128 stands for zero in the data rows.
Here are some points:
[123 115 118 163 136 124 146 115 129]
[141 129 155 128 141 142 120 158 112]
[158 153 164 137 185 175 140 147 147]
[167 125 169 162 174 165 157 154 134]
[130 146 181 121 179 145 157 151 173]
[ 95  73  91 102  83  75 148 158  88]
[109 199 106 103 143 151  94  99 145]
[ 92 133  93  92 104  99 106  89 179]
[142  94 145 148 129 115 197 175 115]
[195  92 114 158 105 142 109 136  91]
[ 79 104  75  92  75  88  80  84  92]
[110 163  82  96 103 130  89  92 116]
[101  78 138 130 103  94 224 160 116]
[129 185 144 124 180 174 121 113 171]
Here are 12 more points, each followed by its number:
[ 89  82  94  92  79  81 129 145  86] 0
[122 139 155 126 167 143 125 120 159] 1
[113 137 112 108 150 133 108 102 149] 2
[131 120 166 123 127 114 136 163 104] 3
[119 101 140 132 128  99 183 139 136] 4
[117 173 112 106 145 141 116 106 159] 5
[ 92 148 115 106 138 113 111  90 194] 6
[79 69 57 95 58 63 90 87 76] 7
[117 192 116 118 141 154  88 101 135] 8
[170 164 142 127 164 185 120 131 134] 9
[112 113 136 102 138 109 123 128 124] 10
[130 164 100 100 135 177 105  97 102] 11
Which two of these numbered points are nearest to each point below, ignoring the direction in which the first points spread most? Their numbers follow each, nearest first.
[129 102 154 121 133 116 168 184 107] > 0 3
[120  86 137 106 102 103 173 178 106] > 0 4
[168 107 169 148 128 137 144 179 107] > 3 0
[138 167 131 117 149 178 102 109 122] > 11 9
[ 89  72  80 147  70  75 105  97  90] > 7 4
[145 176 129 112 151 179 117 108 132] > 11 9
[121 196 110 102 135 146  98 101 125] > 8 5
[172  81 106 220  90 108 117 108  92] > 7 3
[111 180 123 108 155 152 112  96 166] > 5 8
[125 114 148 113 127 133 120 143 103] > 3 10
[132 198 132 107 153 165 104 106 151] > 8 5
[ 94 166  85  89 111 125  91  86 116] > 8 5
[107 154 117 107 134 133  97 100 124] > 2 5
[120 189 133 119 170 151 119 113 180] > 5 6
[142 154 169 139 193 165 139 134 160] > 1 2
[125 142 179 115 150 141 136 155 145] > 10 3
[ 96 153 125 106 142 112 113  93 196] > 6 5
[ 94 151 118 105 147 112 117  91 194] > 6 5
[127 102 181 130 128 116 213 187 123] > 4 0
[ 96 164 130 101 137 112 112 102 207] > 6 5
[ 82 135  91  92  96  87 107  92 153] > 1 6
[126 142 177 114 155 126 135 159 140] > 10 3
[104 159 119 107 143 121 114  96 212] > 6 5
[ 90 133 111 101 138 100 125 100 197] > 6 1
[131 123 165 140 159 130 168 158 145] > 4 0
[122  92 145 109 100 100 161 208 105] > 0 3
